The rows below come in pairs that one turn or mirror swaps. Which row does each named row swap with?
The rows were stretched afterwards, more along some directions than others.
Z_208: [ -1  24  -4   7  12   5 -13  -2  17 -13   3  18 -16  -1 -15  14]
Z_891: [  4  11   2  -7  -5  10   7 -10   7   5 -14 -10  -7  11  10 -20]
Z_157: [  5  25   9 -37 -24  16  -2  -3  -5 -14 -32 -30 -17 -24 -19 -11]
Z_247: [ 14   6 -24 -15  22 -10 -23  14  -9  11   6  11  16  24  20   6]
Z_768: [ 10  -2 -15 -15   2 -13   9   4 -17  16 -13  -5  18   7  21 -27]
Z_255: [  7  31  21 -12   0  17 -18  -1  22 -16   2  -4 -25  -8 -20   6]
Z_377: [-14  -5  -6  -3   6   9 -24 -13 -12 -23 -28  -3  -6  21  11 -13]
Z_973: [-21  14  22  -8   8  -8  -8  -9 -11   1 -12 -40 -17  14  -6  28]
Z_607: [ -2  21   5 -13  13  -8 -13  -1  -8  10   5  -3  -2   9 -18  41]
Z_894: [-10  17 -21 -27  -7  -9  -9  -2 -23   4 -26 -29  -8   0   9   0]
Z_3: [-36  23   8  -1 -18 -10  14 -10 -24   1 -11 -23 -20  -4  -8 -23]
Z_528: [  0  20  -5   6  15   4 -16  -4  16 -12  -2  22 -15   6 -17  12]
Z_25: [  7  32  13 -25  -5  24 -10   2  21 -24  -9 -17 -19 -12  -7  10]
Z_63: [ 24  23   7 -21 -22  19  14   0   1   3   8  14  -5 -28 -24 -22]
Z_929: [ -7  12  -3  -7 -19  13  -4  10 -13 -18  29  13   5 -22 -17   5]
Z_415: [ 18  30  -1 -19  19  -5  -6   3   0  -5   9  18  -6 -15 -11  13]
Z_771: [ 26  25   3 -19 -26  28  19   4   2  -2   1   9  -2 -33 -15 -27]
Z_66: [ -7  28  19  -2   4  14 -16  -4  23 -17  13  -4 -17   5 -13  16]
Z_962: [-13  -4  -5  -3   3  11 -24 -17 -12 -23 -29  -6 -10  23   9 -14]
Z_918: [ -4  18 -21 -30  -2 -12 -13   6 -25  10 -17 -18  -8   1  10   2]
Z_984: [  3  29   5   6  11  10 -12   4  21 -13  14  19 -11   3 -15  24]
Z_917: [-26   1 -16   5  32 -14 -24 -20  -1   7  -5 -13   4  57  25  30]
Z_325: [-15  30   6 -15  13 -11 -11   2 -10   7  12 -11  -5  13 -14  44]
Z_599: [ 33  25   0 -31 -28  25  11  14  -2  -9   2  21   0 -45 -24 -19]
Z_690: [-11  -7  -5   0   5  13 -17 -14  -8 -22 -35 -12  -3  20  14  -7]
Z_466: [-31  24   0   0   0  -9  16  -7   0   5  19 -33 -25  -5  15   0]
Z_433: [-19  20  -5  -3 -20  21  -3   5 -11 -24  29   6  -2 -18 -11  10]
Z_155: [-15  16  -6  -1 -17  19  -2   4 -10 -23  33  12   1 -18 -14  10]
Z_272: [  4   7 -21 -14  19 -13 -22  16  -7  10  12   4  14  23  25   7]
Z_871: [ -6  -6 -13  -5   7   8 -25 -11 -10 -28 -26   6  -1  18  11  -8]
Z_305: [  1  36  18 -24  -4  20 -12  -3  18 -26  -4 -14 -23  -8 -23  12]
Z_205: [-25  -1 -18   7  25 -13 -16 -21  -3   9 -10 -18   0  54  27  20]
Z_947: [ 25  26   4 -28 -29  27  18   9   1 -11  10  17   4 -40 -19 -17]
Z_363: [-38  26   9  -1 -17  -4   9 -11 -21  -6 -11 -17 -21  -4  -5 -18]
Z_546: [ 12 -13 -11  -8  10  16  -3 -18  -1 -12  -8  -2   3  -1  -1  13]
Z_301: [  5  26  -3 -14 -21  17  -4  13  -8 -18  26  18   4 -29 -26   3]
Z_633: [ 10 -13 -12  -5  11  17  -6 -22   3 -15  -5   2   1  -4   1   8]
Z_786: [ -5  12  -5 -10   8  12  -1 -16   5  -2 -19 -19 -12  31  20  -6]
Z_322: [-46  28  10   8 -18  -7   9 -13 -21  -5   3 -19 -23  -4  -1 -14]
Z_114: [-25   0 -10   5  20  -8 -13 -20  -1  11 -17 -25   0  50  27   4]
Z_328: [ -7  32   1 -36 -21  11   2 -11 -13  -8 -33 -37 -20 -17 -13 -15]
Z_422: [ -1  19   4  11  15   1 -12   0  18  -6   4  16 -11   4 -13  17]
Z_161: [-31  25   1  -1  -4  -4  16  -9   1  -1  22 -28 -29 -11  13   1]
Z_664: [-36  31   6  -8 -19   0  12 -11 -18  -9 -19 -22 -22  -6  -2 -21]
Z_310: [ -3  17 -11 -35 -10  -2  -4   0 -22   3 -36 -30 -14  -3  -2  -2]
Z_636: [-21  20   5  -1  11   3  -9   1 -10 -14  55   1   0   9  13  26]

Z_422 pairs with Z_929
Z_466 pairs with Z_546
Z_891 pairs with Z_157
Z_768 pairs with Z_973
Z_786 pairs with Z_328

